In the data rows, 128 means zero.
Each row of this table is followed by its label. One hidden rule gives the labels. It looks at one to three of the table's principal directions, none of them among the few with the most spread.
[125, 114, 155, 183, 140, 178, 185, 186, 173, 131, 116, 163, 023, 105, 091, 141, 124, 112, 114,
 126, 223, 066, 140, 100, 081, 208, 162, 190, 075, 124, 143, 118, 084, 170, 141, 141, 140, 052,
 126, 067, 142, 139, 177, 176] qs
[116, 111, 144, 175, 138, 099, 135, 103, 165, 124, 160, 117, 097, 109, 099, 118, 088, 120, 134,
 184, 152, 094, 118, 121, 084, 184, 107, 236, 093, 098, 145, 115, 086, 108, 151, 113, 148, 098,
 116, 172, 185, 157, 130, 141] qq
[104, 124, 146, 173, 116, 090, 175, 075, 142, 117, 128, 165, 136, 130, 142, 170, 117, 092, 056,
 143, 175, 081, 142, 110, 135, 132, 118, 139, 080, 115, 107, 070, 122, 151, 120, 120, 159, 200,
 154, 131, 163, 156, 157, 131] qq
[090, 186, 171, 153, 117, 043, 143, 131, 160, 157, 100, 116, 029, 111, 117, 158, 160, 090, 123,
 162, 132, 088, 100, 127, 097, 177, 125, 189, 061, 145, 132, 125, 054, 144, 153, 051, 187, 122,
 178, 135, 137, 178, 125, 098] rg
[125, 151, 149, 163, 148, 127, 139, 192, 138, 140, 121, 135, 068, 154, 125, 159, 167, 133, 150,
 137, 173, 085, 127, 067, 141, 166, 125, 125, 100, 133, 098, 137, 089, 111, 137, 114, 156, 099,
 141, 131, 109, 151, 132, 130] qs
[137, 123, 134, 029, 084, 155, 135, 153, 068, 138, 100, 101, 199, 122, 116, 147, 175, 168, 148,
 065, 092, 183, 137, 187, 150, 070, 152, 061, 172, 154, 116, 146, 176, 153, 130, 150, 081, 142,
 132, 095, 068, 121, 133, 123] rg
[164, 081, 079, 027, 145, 181, 103, 126, 070, 123, 055, 113, 205, 118, 156, 126, 174, 153, 091,
 056, 094, 251, 144, 187, 156, 083, 172, 038, 125, 153, 086, 206, 189, 149, 100, 152, 029, 143,
 069, 067, 019, 135, 122, 161] rg
[152, 085, 076, 088, 133, 177, 164, 076, 080, 117, 136, 112, 075, 096, 078, 058, 165, 179, 123,
 137, 106, 226, 154, 222, 099, 133, 159, 104, 143, 126, 161, 089, 020, 158, 141, 159, 141, 125,
 099, 161, 151, 125, 137, 121] dc
[110, 154, 146, 097, 094, 115, 125, 109, 142, 154, 144, 117, 134, 115, 129, 124, 106, 135, 162,
 138, 059, 109, 105, 147, 121, 124, 111, 159, 164, 126, 145, 108, 136, 126, 159, 106, 123, 134,
 152, 160, 149, 112, 135, 107] rg
[125, 150, 137, 137, 127, 184, 119, 175, 154, 164, 140, 144, 139, 153, 150, 114, 109, 139, 169,
 095, 105, 076, 113, 068, 150, 111, 116, 088, 200, 136, 149, 138, 194, 138, 131, 156, 129, 081,
 133, 122, 122, 055, 140, 125] qs
[108, 126, 112, 120, 048, 238, 206, 077, 176, 134, 120, 166, 149, 052, 137, 036, 119, 184, 119,
 051, 137, 073, 171, 255, 116, 177, 176, 059, 235, 115, 237, 052, 174, 224, 127, 141, 087, 093,
 123, 023, 209, 075, 194, 150] qq
[124, 133, 109, 134, 117, 214, 136, 141, 171, 129, 122, 161, 109, 122, 139, 081, 112, 137, 109,
 104, 111, 077, 144, 132, 151, 162, 145, 113, 159, 128, 149, 116, 187, 165, 133, 125, 078, 111,
 107, 076, 142, 078, 165, 182] qs
[131, 132, 120, 111, 112, 109, 105, 099, 119, 114, 144, 121, 184, 119, 137, 127, 129, 151, 138,
 133, 101, 168, 134, 164, 128, 114, 125, 130, 115, 103, 147, 131, 139, 117, 111, 141, 115, 129,
 106, 151, 151, 116, 121, 099] rg
[084, 127, 118, 117, 057, 187, 183, 046, 168, 107, 127, 138, 186, 052, 109, 055, 141, 204, 121,
 097, 157, 094, 182, 255, 129, 185, 133, 084, 200, 131, 191, 037, 110, 169, 147, 112, 146, 157,
 163, 089, 215, 118, 157, 116] qs
[110, 169, 135, 106, 144, 068, 066, 125, 147, 119, 093, 153, 169, 157, 205, 194, 103, 051, 102,
 105, 094, 151, 093, 071, 159, 072, 129, 137, 055, 140, 073, 202, 212, 106, 080, 087, 102, 162,
 145, 083, 065, 135, 106, 108] rg
[109, 083, 112, 141, 122, 161, 157, 107, 156, 094, 125, 133, 141, 124, 077, 103, 103, 107, 072,
 150, 178, 123, 175, 172, 140, 146, 127, 160, 127, 122, 124, 111, 137, 140, 127, 129, 125, 159,
 100, 116, 163, 123, 129, 198] qs
[157, 098, 152, 129, 130, 100, 134, 157, 078, 095, 114, 141, 190, 123, 114, 225, 164, 138, 104,
 125, 211, 176, 155, 125, 117, 110, 136, 120, 037, 126, 082, 124, 097, 114, 103, 187, 139, 158,
 135, 121, 095, 160, 128, 102] dc
[130, 061, 105, 190, 117, 152, 214, 031, 134, 096, 132, 147, 118, 103, 125, 095, 156, 153, 058,
 129, 206, 085, 182, 183, 149, 166, 127, 102, 129, 112, 123, 031, 060, 154, 116, 126, 147, 174,
 132, 119, 203, 197, 140, 161] qs
[122, 128, 129, 161, 131, 128, 145, 102, 136, 148, 144, 154, 129, 144, 144, 131, 103, 119, 137,
 141, 139, 121, 118, 097, 117, 128, 112, 124, 137, 117, 135, 109, 101, 117, 121, 150, 167, 128,
 135, 161, 160, 102, 132, 097] rg
[138, 126, 155, 135, 148, 071, 118, 164, 118, 120, 171, 117, 080, 161, 095, 172, 072, 070, 160,
 171, 122, 139, 093, 062, 094, 081, 118, 218, 101, 111, 111, 145, 117, 093, 124, 140, 157, 108,
 136, 165, 126, 130, 114, 121] rg
[107, 159, 154, 069, 128, 096, 059, 203, 127, 108, 110, 105, 183, 118, 104, 176, 136, 085, 113,
 128, 115, 161, 143, 140, 140, 123, 140, 181, 067, 128, 131, 207, 202, 123, 145, 115, 064, 136,
 089, 113, 063, 129, 125, 169] rg
[138, 141, 142, 163, 183, 052, 101, 164, 132, 146, 104, 157, 088, 208, 203, 228, 113, 028, 099,
 131, 131, 130, 082, 000, 149, 072, 133, 151, 027, 112, 055, 215, 176, 107, 066, 115, 115, 110,
 106, 117, 066, 158, 111, 135] dc
[163, 071, 106, 164, 120, 201, 234, 084, 119, 124, 157, 158, 092, 143, 130, 093, 145, 195, 147,
 097, 167, 105, 150, 118, 160, 117, 133, 049, 197, 105, 105, 033, 077, 135, 099, 169, 169, 112,
 135, 134, 180, 135, 154, 117] rg
[188, 112, 100, 188, 222, 071, 046, 133, 114, 115, 114, 188, 178, 179, 242, 202, 074, 059, 078,
 142, 161, 177, 094, 000, 129, 093, 131, 108, 016, 097, 070, 205, 183, 070, 048, 169, 094, 148,
 073, 131, 075, 141, 106, 113] rg
[118, 124, 109, 140, 129, 159, 151, 107, 156, 132, 132, 129, 063, 124, 120, 089, 120, 147, 130,
 145, 111, 104, 127, 142, 111, 167, 132, 147, 145, 124, 137, 111, 103, 146, 143, 105, 128, 105,
 127, 123, 160, 121, 145, 149] qs
[094, 138, 124, 180, 149, 196, 127, 191, 206, 120, 086, 174, 126, 135, 137, 118, 109, 089, 094,
 110, 220, 075, 164, 099, 138, 214, 149, 135, 105, 122, 139, 191, 189, 138, 115, 119, 092, 077,
 076, 038, 116, 092, 150, 209] qs
[061, 182, 140, 066, 108, 080, 139, 115, 127, 162, 116, 084, 075, 129, 102, 128, 179, 116, 163,
 133, 062, 186, 117, 174, 109, 119, 133, 154, 124, 129, 162, 173, 069, 152, 152, 085, 166, 092,
 131, 164, 114, 122, 124, 088] qs
[076, 152, 186, 104, 071, 054, 185, 114, 155, 138, 139, 077, 087, 105, 073, 152, 160, 110, 141,
 145, 098, 086, 136, 178, 138, 128, 111, 199, 135, 112, 142, 093, 098, 147, 164, 068, 159, 126,
 155, 163, 159, 178, 130, 130] qs
[120, 119, 101, 158, 104, 191, 152, 106, 158, 110, 130, 141, 164, 096, 120, 038, 106, 142, 122,
 092, 165, 105, 165, 188, 130, 161, 140, 076, 215, 122, 199, 106, 166, 151, 116, 141, 120, 110,
 104, 067, 172, 078, 134, 150] rg
[136, 121, 139, 116, 126, 101, 116, 142, 093, 134, 137, 088, 136, 118, 097, 125, 125, 137, 150,
 142, 129, 132, 116, 144, 095, 117, 117, 135, 163, 148, 142, 126, 109, 120, 156, 134, 142, 135,
 152, 145, 118, 143, 108, 118] qs
[153, 078, 118, 095, 134, 174, 178, 137, 103, 139, 132, 119, 043, 116, 058, 100, 106, 143, 132,
 144, 139, 160, 122, 160, 078, 128, 160, 165, 143, 140, 128, 103, 072, 160, 151, 150, 137, 106,
 125, 132, 138, 138, 151, 164] rg
[161, 118, 092, 207, 187, 184, 135, 123, 148, 139, 165, 204, 113, 189, 207, 115, 068, 144, 162,
 126, 164, 108, 104, 000, 133, 130, 122, 069, 152, 091, 106, 120, 132, 082, 078, 181, 158, 089,
 109, 146, 157, 080, 147, 096] rg
[132, 102, 146, 170, 136, 163, 195, 141, 128, 117, 126, 152, 088, 118, 109, 155, 163, 149, 103,
 127, 206, 071, 157, 096, 137, 179, 125, 117, 110, 131, 087, 065, 065, 134, 156, 141, 153, 150,
 155, 122, 125, 169, 167, 150] rg
[103, 164, 133, 124, 119, 077, 087, 096, 156, 107, 110, 130, 190, 108, 166, 155, 124, 116, 096,
 143, 105, 105, 134, 145, 155, 135, 099, 116, 113, 138, 106, 114, 159, 106, 138, 080, 125, 214,
 166, 130, 121, 142, 116, 111] rg
[129, 156, 139, 018, 135, 089, 115, 179, 077, 162, 112, 051, 023, 130, 037, 120, 190, 160, 185,
 176, 047, 224, 094, 170, 110, 128, 141, 184, 099, 158, 096, 165, 031, 114, 189, 073, 155, 116,
 129, 215, 073, 170, 110, 113] qq
[106, 181, 186, 124, 116, 046, 077, 181, 147, 137, 137, 091, 107, 117, 096, 178, 126, 109, 145,
 189, 103, 065, 102, 109, 114, 162, 095, 228, 080, 143, 117, 131, 124, 103, 188, 068, 136, 152,
 173, 173, 124, 167, 117, 129] qq
[150, 133, 121, 108, 165, 138, 112, 185, 116, 134, 115, 135, 089, 157, 116, 136, 141, 112, 143,
 133, 131, 182, 122, 089, 148, 122, 146, 125, 093, 127, 095, 174, 114, 101, 116, 133, 128, 108,
 091, 147, 080, 126, 119, 135] rg
[154, 093, 104, 123, 105, 199, 140, 092, 110, 090, 140, 144, 201, 072, 119, 085, 146, 210, 124,
 094, 167, 147, 173, 207, 125, 145, 141, 069, 155, 131, 162, 064, 111, 145, 123, 181, 123, 143,
 135, 101, 164, 113, 144, 108] dc
[102, 175, 141, 045, 071, 077, 097, 108, 075, 133, 121, 075, 190, 085, 107, 113, 165, 154, 157,
 117, 066, 181, 120, 231, 105, 122, 134, 124, 150, 151, 173, 138, 121, 133, 166, 093, 107, 166,
 153, 133, 111, 144, 116, 080] qs
[178, 080, 076, 144, 144, 223, 091, 133, 132, 095, 129, 173, 223, 134, 178, 083, 066, 137, 127,
 080, 158, 146, 147, 128, 149, 110, 146, 060, 185, 123, 136, 152, 224, 102, 072, 188, 055, 114,
 082, 051, 125, 072, 114, 160] rg
[113, 122, 147, 145, 085, 195, 177, 158, 150, 140, 145, 148, 141, 117, 103, 091, 078, 110, 133,
 089, 159, 052, 140, 132, 115, 143, 143, 129, 217, 124, 186, 105, 202, 170, 143, 155, 097, 096,
 121, 064, 155, 075, 170, 180] qq
[154, 130, 125, 065, 131, 124, 053, 171, 085, 119, 147, 106, 189, 129, 120, 150, 102, 135, 154,
 136, 070, 188, 113, 136, 105, 082, 134, 153, 120, 127, 141, 174, 182, 114, 137, 169, 070, 125,
 104, 145, 091, 090, 121, 125] qs
[173, 134, 124, 099, 159, 099, 035, 177, 086, 109, 144, 105, 158, 121, 129, 147, 113, 140, 166,
 150, 105, 183, 102, 118, 097, 111, 132, 158, 090, 136, 126, 174, 134, 082, 132, 147, 096, 119,
 122, 146, 091, 137, 097, 105] rg
[137, 136, 118, 104, 130, 105, 130, 098, 080, 154, 146, 113, 108, 134, 156, 142, 161, 158, 157,
 123, 069, 170, 107, 131, 102, 087, 131, 094, 139, 120, 150, 119, 077, 146, 129, 154, 141, 110,
 139, 171, 127, 126, 133, 068] dc
[101, 176, 136, 052, 113, 064, 077, 130, 118, 134, 110, 082, 134, 126, 123, 149, 164, 122, 147,
 141, 040, 188, 110, 169, 138, 105, 126, 160, 091, 136, 119, 181, 132, 118, 140, 073, 111, 139,
 127, 157, 090, 142, 103, 103] qs
[113, 178, 146, 116, 164, 010, 114, 137, 114, 157, 104, 106, 019, 162, 148, 187, 163, 054, 108,
 170, 069, 156, 082, 070, 128, 112, 131, 173, 038, 124, 085, 176, 081, 122, 134, 058, 146, 145,
 128, 177, 073, 192, 118, 113] rg
[136, 134, 110, 111, 155, 089, 082, 106, 140, 140, 126, 137, 164, 170, 192, 154, 091, 102, 144,
 135, 068, 180, 095, 084, 150, 074, 116, 124, 112, 102, 094, 187, 178, 084, 080, 122, 111, 121,
 095, 161, 110, 113, 099, 101] rg
[157, 106, 088, 084, 138, 171, 121, 101, 088, 123, 112, 159, 191, 129, 174, 110, 119, 126, 114,
 070, 115, 212, 133, 144, 147, 076, 162, 042, 153, 127, 129, 149, 169, 132, 086, 170, 086, 148,
 095, 093, 089, 105, 132, 117] rg
[161, 120, 097, 167, 173, 173, 096, 153, 166, 129, 126, 169, 098, 159, 187, 127, 068, 124, 133,
 129, 120, 102, 101, 052, 116, 130, 135, 118, 128, 119, 106, 161, 187, 120, 093, 146, 096, 082,
 111, 087, 121, 082, 136, 148] qs
[112, 143, 124, 154, 124, 120, 158, 113, 148, 131, 101, 138, 096, 121, 132, 101, 147, 107, 095,
 117, 155, 106, 139, 141, 143, 156, 139, 099, 130, 134, 137, 118, 121, 149, 121, 093, 146, 142,
 128, 097, 133, 144, 132, 139] rg
[103, 120, 132, 182, 113, 163, 180, 076, 204, 133, 167, 151, 080, 107, 113, 096, 081, 186, 151,
 170, 155, 040, 133, 139, 097, 183, 100, 160, 170, 114, 148, 030, 072, 136, 151, 120, 204, 113,
 183, 162, 244, 112, 156, 112] rg
[179, 086, 094, 196, 151, 221, 152, 140, 152, 119, 133, 165, 116, 169, 148, 069, 108, 153, 133,
 100, 168, 075, 134, 060, 191, 125, 116, 057, 190, 138, 083, 099, 167, 104, 083, 150, 139, 110,
 121, 095, 141, 094, 112, 156] qs
[137, 132, 126, 106, 136, 077, 071, 090, 131, 119, 119, 130, 199, 123, 180, 167, 118, 121, 103,
 133, 079, 162, 111, 124, 144, 101, 118, 146, 061, 111, 102, 156, 181, 110, 104, 117, 089, 160,
 110, 150, 113, 145, 117, 108] rg
[124, 104, 133, 136, 154, 184, 159, 204, 118, 148, 139, 109, 041, 156, 053, 100, 123, 097, 154,
 142, 157, 117, 133, 087, 114, 148, 130, 166, 174, 143, 132, 154, 087, 126, 171, 148, 137, 075,
 104, 138, 099, 107, 129, 191] qs
[093, 136, 157, 163, 134, 090, 161, 130, 156, 149, 124, 121, 043, 133, 097, 148, 134, 085, 099,
 169, 154, 071, 124, 106, 112, 160, 116, 193, 093, 135, 126, 111, 075, 151, 160, 090, 171, 131,
 151, 152, 149, 166, 135, 155] qs
[164, 129, 121, 162, 148, 072, 083, 108, 087, 132, 183, 121, 140, 154, 148, 120, 071, 097, 156,
 159, 089, 147, 082, 074, 094, 069, 105, 147, 145, 116, 155, 128, 129, 092, 111, 163, 150, 129,
 131, 183, 149, 103, 095, 077] qs
[137, 099, 078, 147, 152, 180, 119, 079, 151, 113, 138, 161, 186, 162, 175, 092, 091, 143, 124,
 119, 120, 154, 138, 102, 170, 111, 113, 079, 159, 103, 102, 138, 171, 093, 081, 151, 117, 133,
 086, 138, 147, 082, 118, 130] qs
[121, 140, 129, 118, 098, 131, 120, 117, 129, 119, 118, 115, 155, 102, 121, 104, 143, 134, 118,
 109, 113, 113, 140, 177, 142, 120, 125, 102, 159, 153, 151, 108, 147, 148, 134, 114, 127, 153,
 155, 100, 133, 117, 115, 123] dc
[116, 151, 126, 059, 097, 130, 124, 139, 096, 130, 130, 092, 091, 106, 077, 092, 145, 121, 144,
 123, 062, 171, 124, 196, 110, 109, 150, 145, 159, 150, 168, 134, 114, 159, 161, 110, 112, 130,
 134, 120, 111, 110, 129, 131] rg
[124, 151, 130, 115, 103, 112, 155, 082, 132, 146, 124, 132, 092, 114, 148, 124, 162, 175, 131,
 123, 091, 118, 114, 157, 130, 131, 138, 108, 113, 126, 130, 081, 097, 161, 124, 099, 153, 133,
 159, 142, 163, 151, 148, 085] rg
[110, 164, 153, 164, 158, 095, 112, 195, 158, 160, 130, 131, 043, 186, 140, 171, 106, 070, 152,
 159, 123, 073, 089, 023, 121, 136, 116, 184, 104, 127, 103, 181, 138, 109, 134, 097, 138, 081,
 132, 136, 107, 126, 123, 148] qs
Here are more rows. What is the label of each one?
[142, 140, 175, 140, 119, 093, 073, 218, 133, 128, 116, 094, 140, 092, 094, 155, 092, 089, 130,
 139, 156, 063, 111, 130, 076, 149, 127, 196, 127, 162, 161, 161, 188, 136, 165, 121, 089, 112,
 153, 072, 098, 139, 111, 170] >> qs
[140, 166, 125, 112, 099, 134, 092, 138, 126, 122, 134, 142, 188, 128, 193, 138, 119, 150, 154,
 086, 078, 102, 115, 126, 144, 102, 135, 073, 166, 123, 143, 132, 217, 130, 107, 129, 072, 128,
 142, 076, 119, 096, 137, 103] >> rg
[119, 150, 141, 137, 130, 146, 111, 176, 145, 128, 111, 147, 098, 130, 130, 154, 141, 114, 113,
 129, 146, 092, 130, 107, 126, 164, 141, 156, 078, 141, 123, 147, 139, 145, 140, 115, 103, 115,
 133, 091, 113, 128, 146, 157] >> qs
[140, 112, 149, 111, 132, 086, 128, 140, 089, 134, 129, 112, 141, 137, 126, 192, 145, 118, 133,
 132, 127, 159, 118, 111, 111, 096, 125, 150, 089, 121, 105, 147, 108, 121, 127, 153, 122, 124,
 127, 151, 098, 155, 123, 113] >> dc
[112, 135, 148, 051, 112, 102, 126, 137, 110, 146, 086, 100, 136, 101, 111, 158, 149, 108, 117,
 112, 098, 168, 121, 176, 121, 112, 144, 140, 118, 155, 114, 156, 131, 146, 156, 100, 103, 155,
 142, 115, 071, 161, 128, 137] >> qq
[155, 116, 128, 112, 123, 044, 109, 058, 093, 118, 145, 122, 183, 123, 183, 164, 132, 125, 114,
 121, 091, 171, 111, 145, 140, 057, 131, 118, 086, 098, 126, 114, 142, 121, 082, 131, 115, 159,
 124, 162, 146, 186, 109, 079] >> qq
[120, 133, 143, 160, 102, 188, 174, 169, 166, 127, 126, 141, 116, 110, 104, 084, 114, 132, 128,
 089, 179, 037, 151, 131, 143, 159, 137, 090, 213, 140, 162, 089, 179, 161, 141, 127, 132, 111,
 145, 059, 144, 100, 154, 170] >> rg
[168, 096, 097, 132, 140, 160, 121, 076, 118, 104, 163, 173, 196, 112, 178, 106, 080, 140, 128,
 097, 128, 167, 137, 132, 136, 080, 140, 072, 160, 098, 155, 089, 153, 116, 083, 191, 118, 142,
 112, 130, 158, 102, 134, 094] >> rg
[130, 161, 110, 089, 126, 129, 113, 126, 129, 156, 094, 138, 096, 140, 164, 111, 135, 116, 138,
 106, 070, 170, 098, 135, 135, 115, 157, 101, 122, 138, 125, 172, 149, 139, 106, 095, 104, 111,
 115, 101, 100, 115, 126, 113] >> qq
[135, 166, 139, 003, 120, 083, 074, 176, 055, 133, 075, 092, 176, 118, 146, 190, 200, 129, 153,
 072, 070, 246, 111, 169, 138, 063, 166, 082, 088, 162, 100, 213, 149, 126, 121, 116, 081, 140,
 136, 094, 006, 159, 109, 083] >> rg
[103, 167, 133, 132, 161, 042, 109, 105, 143, 152, 124, 102, 024, 160, 144, 162, 150, 102, 118,
 192, 053, 123, 082, 074, 122, 138, 106, 199, 046, 122, 083, 153, 077, 121, 148, 055, 155, 133,
 139, 199, 118, 171, 123, 113] >> qs
[136, 126, 123, 099, 196, 086, 075, 158, 084, 124, 115, 147, 180, 195, 176, 223, 128, 077, 112,
 127, 134, 218, 110, 022, 157, 054, 123, 109, 046, 122, 044, 213, 153, 076, 091, 163, 125, 162,
 100, 168, 032, 137, 113, 108] >> qs
[085, 151, 136, 127, 126, 162, 124, 180, 149, 125, 129, 132, 131, 153, 110, 131, 136, 107, 132,
 116, 148, 103, 150, 104, 147, 142, 128, 136, 138, 129, 140, 167, 163, 137, 140, 129, 117, 102,
 112, 103, 112, 090, 140, 165] >> qs
[116, 169, 147, 077, 101, 078, 089, 123, 118, 138, 154, 085, 100, 089, 083, 119, 128, 168, 155,
 181, 059, 132, 105, 192, 078, 137, 124, 193, 114, 139, 173, 097, 093, 147, 183, 095, 146, 145,
 167, 188, 167, 139, 134, 096] >> rg
[105, 158, 152, 052, 081, 092, 134, 140, 108, 136, 095, 076, 100, 081, 076, 134, 195, 156, 127,
 135, 091, 145, 137, 232, 115, 156, 148, 155, 107, 154, 140, 122, 090, 163, 178, 068, 111, 150,
 152, 124, 111, 181, 134, 134] >> qq
[159, 089, 112, 160, 125, 160, 204, 097, 135, 129, 153, 141, 010, 107, 106, 087, 116, 163, 145,
 147, 151, 105, 128, 160, 084, 167, 157, 148, 148, 104, 149, 055, 038, 150, 129, 130, 146, 082,
 131, 125, 201, 164, 155, 140] >> rg
[162, 135, 110, 144, 143, 099, 086, 114, 124, 110, 137, 140, 156, 146, 174, 135, 121, 143, 148,
 131, 114, 162, 110, 107, 141, 102, 125, 108, 094, 110, 110, 145, 142, 089, 074, 133, 131, 118,
 117, 137, 137, 127, 098, 081] >> rg
[116, 115, 104, 143, 124, 077, 173, 000, 146, 125, 122, 150, 120, 101, 191, 132, 147, 159, 091,
 140, 116, 154, 129, 180, 121, 145, 133, 114, 074, 087, 120, 072, 055, 139, 095, 095, 155, 160,
 133, 161, 195, 196, 143, 076] >> rg
[147, 084, 086, 170, 161, 207, 151, 114, 148, 125, 146, 164, 126, 144, 130, 061, 076, 125, 123,
 123, 163, 142, 141, 100, 127, 149, 136, 109, 169, 099, 147, 132, 143, 119, 105, 175, 120, 091,
 062, 126, 154, 076, 142, 163] >> rg
[104, 148, 166, 177, 133, 032, 076, 112, 148, 114, 141, 136, 239, 123, 159, 209, 101, 117, 101,
 170, 184, 096, 130, 099, 107, 132, 085, 160, 056, 109, 131, 127, 153, 098, 120, 141, 166, 176,
 152, 172, 160, 144, 116, 084] >> qs
[112, 094, 106, 191, 133, 177, 182, 104, 154, 115, 158, 135, 107, 158, 105, 067, 085, 090, 115,
 127, 153, 077, 151, 095, 150, 119, 102, 111, 226, 120, 141, 098, 141, 128, 124, 145, 155, 126,
 118, 118, 161, 078, 123, 173] >> qs
